In the data rows, zero lies at 4.5, halfway between 4 and 5.
Some points, one per row:
[2 5 5 6 5 4 5 6 4 7 4 1 4 3 4 2]
[3 5 5 5 5 4 4 5 4 5 4 3 4 4 4 4]
[2 4 4 7 5 4 5 7 4 9 5 0 4 3 4 0]
[4 6 5 4 4 4 4 4 3 2 3 5 3 4 5 7]
[8 2 2 3 4 5 5 3 7 5 6 7 7 6 5 3]
[2 5 5 6 5 4 5 6 4 7 4 2 4 4 4 2]
[8 0 2 4 4 5 7 4 7 7 7 6 8 6 5 0]
[2 8 7 4 5 5 2 4 2 0 2 5 2 4 4 9]
[2 7 6 5 5 4 3 6 3 4 3 3 2 3 4 6]
[7 3 4 3 4 5 5 3 5 3 6 6 6 5 5 5]
[2 6 5 7 5 4 5 6 3 7 4 2 3 3 4 3]
[5 7 6 2 4 5 2 2 3 0 3 8 3 5 5 9]
[3 6 5 5 5 4 4 5 4 4 4 3 3 4 4 6]
[2 8 7 4 5 5 2 4 2 1 2 5 2 4 4 9]
[2 6 5 6 5 4 4 6 3 6 4 2 3 3 4 3]
[2 7 7 5 5 4 3 5 3 3 2 3 2 3 4 8]
[9 0 2 3 4 5 6 3 8 5 7 7 8 7 5 2]
[2 5 4 7 5 4 5 7 4 8 4 1 4 3 4 1]
[9 0 1 4 4 5 8 4 8 8 8 6 9 7 5 0]
[9 0 1 3 3 5 8 3 8 7 9 7 9 8 6 0]
[5 4 4 5 4 5 5 4 5 5 5 5 5 4 5 4]
[6 6 6 1 4 5 3 2 4 0 4 9 4 5 5 9]
[9 0 1 2 3 5 7 2 8 5 8 9 9 7 6 2]
[6 7 6 1 4 5 2 1 4 0 3 9 4 5 5 9]
[2 5 5 6 5 4 5 6 4 7 4 2 3 3 4 2]
[2 5 5 6 5 4 4 6 4 7 4 2 4 3 4 2]
[0 7 7 7 6 4 4 7 2 6 3 0 1 2 4 4]
[4 5 5 4 5 4 4 4 4 4 4 5 4 5 5 5]
[2 5 5 6 5 4 5 6 4 7 4 2 4 3 4 2]
[8 3 4 2 4 5 4 2 6 1 6 9 6 6 5 7]
[9 0 1 3 3 6 8 3 9 7 9 8 9 8 5 0]
[9 5 5 1 3 5 3 1 5 0 5 9 6 6 5 9]
[3 9 8 2 5 5 1 2 2 0 2 8 2 4 4 9]
[3 4 5 6 5 4 5 6 4 8 5 2 4 4 4 2]
Here are 12 more points, each followed by its number:
[5 2 3 6 4 4 6 6 6 9 6 3 6 5 5 0] 0
[4 2 3 6 4 4 6 6 5 9 6 2 6 4 5 0] 1
[5 7 6 2 4 5 2 2 4 0 3 8 4 5 4 9] 2
[4 5 5 5 5 4 4 5 4 5 4 3 4 4 4 5] 3
[5 7 6 2 4 5 2 2 3 0 3 7 3 5 4 9] 4
[2 6 5 5 5 4 4 5 3 5 3 3 3 4 4 5] 5
[6 7 6 1 4 5 2 2 4 0 3 9 4 5 5 9] 6
[8 1 2 4 4 5 7 5 7 7 7 5 7 6 5 0] 7
[3 9 8 2 5 5 1 2 2 0 1 8 2 4 4 9] 8
[6 7 6 1 4 5 2 1 4 0 3 9 4 5 4 9] 9
[5 3 4 6 5 4 6 5 5 7 5 3 5 4 5 1] 10
[7 1 2 5 4 5 7 5 7 8 7 5 7 6 5 0] 11
Which three of these numbered points are nearest to each point below, looking only along the 2 directions in which the first points spread most? Their numbers follow each, nearest first.
[5 6 5 2 4 5 3 2 4 0 4 8 4 5 5 9] > 2 6 9
[3 9 8 2 5 5 1 2 2 0 2 7 1 4 4 9] > 8 4 2
[5 7 6 2 5 5 2 2 4 0 3 8 3 5 5 9] > 2 4 6
[7 0 2 5 4 5 7 5 7 9 7 4 7 6 5 0] > 11 7 0
[2 9 7 3 4 4 1 3 2 0 2 6 2 4 4 9] > 8 4 2
[5 6 5 3 4 5 4 3 4 2 4 6 4 5 5 7] > 2 4 6
[7 1 2 5 4 4 7 5 7 8 7 4 7 6 5 0] > 11 7 0
[4 5 4 5 4 4 4 4 4 5 4 4 4 4 5 4] > 3 5 10
[4 5 5 5 5 4 4 5 4 5 4 3 4 4 4 4] > 3 5 10
[6 1 2 5 4 4 7 5 7 9 7 4 7 5 5 0] > 11 7 0
[8 5 5 1 4 5 3 1 6 0 5 9 6 6 5 9] > 9 6 2
[4 5 4 5 5 5 5 5 5 5 4 4 4 4 5 4] > 3 5 10
[2 4 4 8 5 4 6 8 4 9 5 0 4 3 4 0] > 1 10 0
[8 0 2 4 4 5 6 4 7 6 7 7 8 7 5 1] > 7 11 0
[3 9 8 2 5 5 1 2 2 0 2 7 2 4 4 9] > 8 4 2
[8 1 3 3 4 5 6 4 7 5 6 7 7 6 5 2] > 7 11 10
[6 1 2 6 4 5 7 6 6 9 7 4 7 6 5 0] > 11 0 7
[7 0 2 5 4 5 7 5 7 9 7 4 8 6 5 0] > 11 7 0
[9 0 2 3 3 5 6 3 8 6 7 8 8 7 5 2] > 7 11 0
[8 5 5 1 4 5 3 1 5 0 5 9 6 6 5 9] > 9 6 2
[8 0 2 5 4 5 7 5 7 9 7 5 8 6 5 0] > 11 7 0
[4 3 4 6 5 4 5 5 5 7 5 4 5 5 5 2] > 10 1 0
[6 7 6 1 4 5 2 1 4 0 3 9 3 5 5 9] > 9 6 2
[8 4 4 2 3 5 4 2 5 1 5 9 6 6 5 8] > 6 9 2
[5 5 5 3 4 5 4 3 4 2 4 6 4 5 5 7] > 2 4 6
[4 7 6 3 5 5 3 3 3 0 3 7 3 4 4 9] > 4 2 8
[5 7 6 2 4 5 2 2 4 0 3 8 4 5 5 9] > 2 4 6
[1 7 6 6 5 4 4 6 3 5 3 2 2 3 4 5] > 5 3 10
[6 2 3 5 4 4 7 6 6 9 6 3 7 5 5 0] > 0 1 11
[1 7 6 6 5 4 3 6 2 4 2 2 2 3 4 6] > 5 3 8
[6 2 3 5 4 4 6 5 6 7 6 5 7 6 5 1] > 11 7 0
[5 4 4 4 4 4 4 4 5 4 5 5 5 5 4 5] > 3 5 10
[5 3 3 5 5 5 5 5 5 6 6 4 5 5 4 2] > 10 0 1
[6 6 5 2 4 5 3 3 4 0 4 8 5 5 4 9] > 6 2 9
[5 2 3 6 4 4 6 6 6 9 6 3 6 4 5 0] > 0 1 10
[6 7 6 1 4 5 2 1 4 0 3 9 4 5 5 9] > 9 6 2
[3 9 7 2 5 5 1 2 2 0 2 8 2 4 4 9] > 8 4 2
[1 7 6 6 5 4 3 6 2 5 3 1 2 3 4 5] > 5 3 10
[0 8 7 7 6 4 4 7 2 6 2 0 1 2 4 4] > 5 3 10
[4 3 4 5 5 4 5 5 5 7 5 3 5 5 5 2] > 10 1 0
[7 4 4 2 4 5 4 2 5 1 5 8 6 6 5 7] > 6 9 2
[4 5 5 5 4 5 4 5 4 4 4 5 4 4 4 5] > 3 5 10
[0 8 7 7 6 4 3 7 2 6 2 0 1 2 4 4] > 5 3 10
[8 5 5 1 4 5 3 1 5 0 5 9 5 6 5 9] > 9 6 2
[5 5 5 3 4 4 4 4 4 2 4 6 4 5 4 7] > 2 4 3
[3 6 6 5 5 4 4 5 3 5 3 3 3 3 5 5] > 5 3 10
[4 4 4 6 5 4 5 6 4 7 5 2 4 4 4 2] > 10 1 3
[3 3 4 8 5 4 6 8 5 9 5 0 4 3 4 0] > 1 10 0
[4 2 4 6 4 4 6 6 5 9 5 2 5 4 5 0] > 1 0 10
[7 4 5 2 4 5 4 2 5 1 5 8 6 6 5 8] > 6 9 2
[5 7 6 2 4 5 2 2 3 0 3 7 3 5 5 9] > 4 2 6
[4 9 7 2 5 5 1 2 2 0 2 8 2 4 4 9] > 8 4 2
[4 7 6 3 5 5 2 3 3 0 3 6 3 4 4 9] > 4 2 8
[6 7 6 1 4 5 2 1 4 0 3 9 4 5 5 9] > 9 6 2
[5 4 5 4 4 5 4 4 4 4 5 5 5 5 5 5] > 3 5 10
[3 4 4 7 5 4 6 7 4 9 5 1 4 4 4 0] > 1 10 0
[8 0 2 5 4 5 7 5 7 9 7 5 8 6 5 0] > 11 7 0
[4 4 4 6 4 4 5 6 5 6 5 3 5 4 5 2] > 10 3 1
[4 9 7 2 5 5 1 2 2 0 2 7 2 4 4 9] > 8 4 2
[4 5 4 4 4 4 4 4 4 4 4 5 5 4 4 5] > 3 5 10
[6 1 2 6 4 5 7 6 7 9 7 3 7 5 5 0] > 0 11 1
[5 3 3 5 5 4 6 5 5 7 5 4 6 5 5 2] > 10 0 1
[5 3 4 5 4 5 5 5 5 6 5 4 5 5 5 3] > 10 3 0
[1 7 6 6 5 4 3 6 2 5 2 2 2 3 4 6] > 5 3 10
[3 8 7 3 5 5 2 3 2 0 2 6 2 4 4 9] > 8 4 2
[5 5 5 4 5 5 4 4 5 4 5 5 5 5 5 5] > 3 5 10
[3 4 4 6 5 4 5 6 4 8 5 2 4 4 5 1] > 10 1 0
[5 3 3 5 4 4 6 5 5 7 6 4 6 5 5 2] > 10 0 1
[6 3 3 5 4 4 6 5 5 7 6 4 6 5 5 2] > 10 0 1
[0 8 6 7 5 4 3 7 2 6 2 0 1 2 4 4] > 5 3 10
[5 7 6 2 5 5 2 2 3 0 3 7 3 5 5 9] > 4 2 6
